Each named turn below is shown by a few rows before and after it. Which turns, in which order, take the first row of each later pair to the second? The first pair is answered.
K (before -> after):
-0.24 -1.94 +2.38 -0.51 +1.09 -0.49 -0.05 -0.21 +1.79 -0.43 +0.53 +1.01 +1.18 +1.28 +1.72 -0.64 -0.27 -1.19 +1.18 +0.58 +0.44  ->  -0.22 -1.03 +2.42 +0.17 -0.85 -1.51 +0.55 -0.50 +1.39 +1.59 -0.50 -0.92 +1.07 +1.03 -0.79 -0.72 +0.27 -0.66 -0.22 +0.98 -0.55
-0.69 -1.04 +2.32 -1.03 +0.38 +0.07 -2.79 +0.53 +1.76 +0.45 +2.64 +0.82 +0.17 -0.04 -0.94 +1.23 +0.29 -0.43 -1.41 -0.60 -0.01  ->  -0.42 -1.07 +2.50 -0.75 +0.14 +0.14 -2.64 +0.62 +1.66 +0.93 +2.80 +0.67 +0.54 -0.01 -1.49 +1.01 +0.60 -0.33 -1.87 -0.63 -0.32
-1.28 +1.51 +0.01 +1.63 -1.03 +0.54 +0.24 -0.25 +0.03 -0.25 -0.15 +1.02 -0.94 +0.27 +1.34 -0.19 +0.88 +0.31 +1.62 -0.20 -0.88  ->  -0.53 +0.44 +0.84 +0.78 -0.56 -0.51 +0.47 -0.34 +0.37 -0.40 +0.37 +0.53 -0.72 +1.07 +1.87 +0.15 -0.07 +0.60 +1.66 -0.04 -0.47
+0.83 -0.39 -0.31 -0.49 +1.26 -0.09 -1.50 +0.75 +0.29 -0.15 +0.49 +1.82 -0.38 +0.11 +1.40 +0.23 -1.80 -1.17 +0.98 -0.13 +0.69  ->  +1.93 -0.93 +0.94 -0.41 +0.14 -1.24 -0.48 -0.19 +0.65 +0.96 +0.11 -0.43 -0.57 +0.48 +0.66 +0.07 -1.83 -0.42 -0.13 +1.23 +0.10
D (before -> after):
+1.68 +0.35 -3.93 -2.41 +4.14 -1.23 -2.30 -0.84 +1.09 -2.04 +2.04 +1.47 -1.01 -0.26 +0.19 +0.80 +0.15 -0.33 -2.57 -2.95 +0.62  ->  -0.85 +1.70 -4.64 -1.09 +2.80 -0.21 -1.67 -1.22 +0.47 -1.12 +0.53 +0.43 -1.31 -1.47 -1.03 -0.25 +2.14 -0.89 -3.42 -3.89 -0.43
-0.42 +1.17 -1.84 +2.03 +0.56 +3.54 +1.01 +1.59 -2.54 +1.49 -3.06 +1.02 -1.80 +0.45 -0.23 -0.67 +0.48 +1.83 +4.55 -0.20 -0.10  ->  +1.70 -1.54 +2.55 -0.37 +3.68 +1.19 +0.03 +1.31 +2.02 -2.39 +0.09 +2.06 +0.29 +2.43 +1.24 +1.66 -1.26 +0.33 +3.80 +1.23 +2.43
-2.27 +2.17 -2.26 -0.17 +2.43 +4.24 -2.07 +0.85 -0.29 -3.35 +1.67 +5.37 -0.14 -2.52 +1.87 -0.30 +0.91 -0.82 +2.50 -2.58 -0.51  ->  -0.83 +1.66 -2.37 -0.76 +2.19 +4.14 -2.37 +0.83 -1.27 -3.24 +1.73 +5.07 -0.57 -2.10 +2.52 +0.20 -0.44 -0.52 +3.12 -2.03 -0.39
-2.90 +1.14 -1.73 +1.31 -3.48 +2.27 +2.11 -1.83 -0.40 -0.14 -0.85 +1.72 +0.75 -0.71 -1.06 +0.23 -0.29 -0.18 +1.97 -1.25 +2.28  ->  +0.64 -0.14 -1.38 -0.26 -1.59 +0.49 +1.76 -1.67 -0.17 +0.13 +0.71 +2.63 +0.68 +0.79 +1.37 +1.16 -3.20 +0.64 +3.04 -0.02 +3.18
X (before -> after):
-0.80 -0.03 -0.76 -0.02 +1.47 +4.10 -0.84 +1.08 +2.23 -3.54 +3.51 +4.66 +0.79 -0.92 +2.43 -0.27 -1.31 -2.01 +2.63 -1.06 +0.24  ->  -2.60 +2.50 -3.50 +1.75 -1.47 +3.92 -0.64 +0.30 -2.64 +0.27 +1.21 +2.53 -0.41 -2.80 -2.41 -2.18 +2.40 -1.30 -1.48 -1.60 -2.36
-0.10 +0.75 +0.21 +0.29 -0.74 +0.11 +0.36 -0.29 +0.28 -0.08 -0.09 -1.54 -0.46 +0.24 +0.19 -0.05 +0.67 +0.03 +0.40 +0.09 +0.60  ->  +0.23 +0.44 +0.56 +0.13 +0.00 +0.11 +0.47 -0.60 +0.33 +0.01 -0.03 -1.27 -0.59 +0.41 -0.25 -0.07 +0.43 +0.05 -0.92 -0.27 +0.98
-1.02 -1.90 +1.12 -0.91 +0.36 -1.75 +0.29 +0.89 -1.29 +1.31 -0.90 -1.66 -0.70 +1.84 -0.04 -0.18 -0.73 +2.52 -0.32 +1.78 +2.14  ->  -1.49 -2.65 +0.55 -0.38 +0.44 -1.15 +0.56 +1.12 -0.48 +0.48 -1.04 -1.77 -0.58 +1.83 +0.51 -0.08 -0.76 +2.58 +1.08 +1.36 +2.36
E (before -> after):
+0.45 +0.32 -1.04 -0.76 +0.87 +0.08 -1.13 +0.33 -1.77 -1.05 +1.60 +1.53 +0.21 -0.60 -1.57 -0.10 +0.81 -0.91 -3.06 -0.50 +0.14  ->  +0.31 -0.02 -1.53 -0.04 +1.66 +2.01 -0.70 +1.12 -0.45 -2.04 +1.16 +2.12 -0.25 -0.33 +1.42 +0.14 -0.31 -0.70 +0.83 -0.99 +1.06
+4.10 +2.01 -2.80 +2.09 +2.25 -0.98 -1.20 +0.72 -3.29 +1.17 +3.15 +1.59 -0.40 -3.82 +0.55 +0.82 -4.65 +3.00 +1.18 +0.81 +2.06  ->  +4.46 +1.27 -1.14 +1.16 +2.98 -2.61 -1.38 +0.40 -1.26 +0.88 +3.89 +1.14 +0.27 -2.81 +1.12 +1.30 -5.22 +3.20 +0.85 +1.48 +3.12
-1.76 +0.13 +3.04 -0.32 -0.14 -1.20 -0.03 -1.34 +3.54 -2.44 +1.47 -0.10 +0.50 +0.89 -0.56 +0.15 +1.02 -0.87 -1.98 -0.80 +0.99  ->  -2.72 +2.26 -0.48 +0.83 -1.22 +0.95 -0.30 -1.29 -0.34 -0.83 +0.28 +0.82 -0.51 -1.28 -1.82 -1.61 +3.25 -0.60 -2.60 -2.54 -0.08
Now pairs of rows:
(2 to 3 turns a pair)
+0.00 +0.76 -4.56 -0.25 +0.79 +3.37 +0.08 +1.06 -0.65 +1.45 -1.86 +0.14 -0.12 +1.09 +1.30 +0.57 -2.72 +1.65 +4.80 +0.12 -0.01  ->  -2.56 -0.01 -1.95 -0.22 -2.49 +0.33 +0.89 -1.11 +0.86 +3.25 -3.55 -3.84 +0.61 +1.73 -3.22 -0.05 -0.12 +1.17 -0.40 +0.84 -0.84 -> D K D
+2.26 +1.22 -0.81 -1.67 +2.09 +1.64 -1.65 +1.03 -0.58 -1.87 +1.84 +2.29 -0.12 +0.07 +4.29 -1.57 -3.72 +1.08 +2.98 +2.57 +1.33  ->  -1.73 +2.48 +2.61 -0.86 -1.06 -0.36 -2.40 -1.19 -0.61 -0.63 +1.21 -0.41 +0.64 -0.86 -3.64 -2.96 +2.01 -0.51 -5.32 +1.94 -0.49 -> E D
-0.73 -0.69 +1.43 -0.27 -2.37 -1.43 +1.76 -1.43 +2.28 +0.93 -2.39 -2.96 +0.94 +1.55 -3.61 -0.59 +0.70 -0.15 -2.78 +0.72 -0.22  ->  +3.70 -1.45 -1.37 -1.52 +0.64 +0.18 +1.47 +0.15 +0.87 +0.22 -0.63 -0.18 +0.28 +2.41 +2.21 -0.20 -3.64 +0.51 +3.30 +1.82 +1.32 -> E D
+1.06 +1.11 +2.07 +1.61 -0.63 -2.19 +3.57 -2.22 -1.63 +1.10 +2.72 -1.71 -0.11 +0.18 -1.74 +0.15 -0.68 -1.62 -2.68 +2.06 +2.18  ->  -2.54 +2.54 +1.35 +2.30 +0.15 +0.89 +3.32 -1.60 -0.14 -1.74 +2.46 +0.22 -0.10 -1.17 -0.74 -0.16 +1.29 -2.60 -0.52 -0.42 +2.02 -> E D D
-0.93 -1.17 +2.97 -0.03 +1.83 +2.37 +2.11 -0.81 +4.47 -1.73 -1.10 -0.95 +1.40 +1.02 +4.00 +0.83 -2.04 -0.84 +4.67 -0.18 +1.92  ->  +2.51 -1.49 +4.87 -1.21 -0.46 -3.41 +0.72 -2.13 +1.21 +2.64 -0.59 -3.77 +2.14 +1.58 -2.30 +0.32 -1.78 +0.44 -3.92 +2.61 -0.04 -> D D E
+1.83 +1.71 -3.08 +2.27 -0.15 +2.58 -0.46 +2.29 -4.15 -0.26 +1.64 +2.12 +1.99 -2.93 +2.46 -0.61 -0.96 -0.55 +1.63 +0.29 -0.40  ->  +2.75 -0.71 +3.67 +0.15 +0.31 -1.91 +0.22 +0.52 +1.85 -2.09 +2.93 -1.10 +4.09 +0.35 +1.51 +1.49 -2.08 -1.99 -1.72 +2.54 +0.80 -> D K
-0.41 -0.72 -3.30 +0.34 -1.27 +4.08 -1.85 +1.40 -0.67 +3.88 -1.64 -1.16 -0.80 +2.22 +0.01 -1.71 -1.07 +2.38 +5.49 -0.41 +0.03  ->  +0.89 -1.69 -1.18 +0.27 -1.68 +0.83 -1.39 +0.10 +0.69 +5.53 -2.26 -3.26 -0.29 +3.74 -2.41 -1.41 -1.35 +3.03 +2.83 +1.37 -0.20 -> E D D
-2.87 -0.06 -4.76 +2.98 +2.57 +2.57 -0.26 +0.68 -2.77 -1.32 -0.91 +1.11 -0.16 -2.02 +0.55 +1.03 +2.42 +0.52 +1.46 -1.77 -1.10  ->  -2.76 -2.02 +1.25 +0.90 +4.00 -0.83 -1.32 -0.16 +1.61 -4.12 +1.34 +0.29 +1.44 -0.69 -0.48 +3.01 +2.99 -1.43 -2.89 -1.70 +0.10 -> D D E
-0.40 -1.50 +0.11 -1.72 -0.02 +1.81 +0.43 +0.14 +6.03 -4.58 -2.47 +1.08 +0.30 +1.91 +3.84 +0.74 +0.26 -0.43 +3.74 +0.37 +0.87  ->  -0.62 -2.13 +3.10 -1.67 -1.90 -1.61 +0.31 -1.28 +6.74 -1.65 -2.55 -1.26 +1.20 +2.33 -0.98 +0.41 +1.95 -0.53 -1.59 +1.45 -0.26 -> D E
-0.29 +1.30 -3.23 +0.00 -0.50 +2.34 -0.73 +1.10 -2.97 +0.25 +0.06 +2.51 -1.04 -1.28 +0.26 -1.28 +0.99 -1.23 +0.56 -1.24 -0.83  ->  -3.84 +1.07 +0.11 +0.48 -0.65 +1.75 +0.86 -0.30 +1.24 -0.97 -1.16 +0.08 -0.15 -0.96 -1.17 -0.19 +2.39 -1.44 +0.24 -1.62 -0.14 -> E D
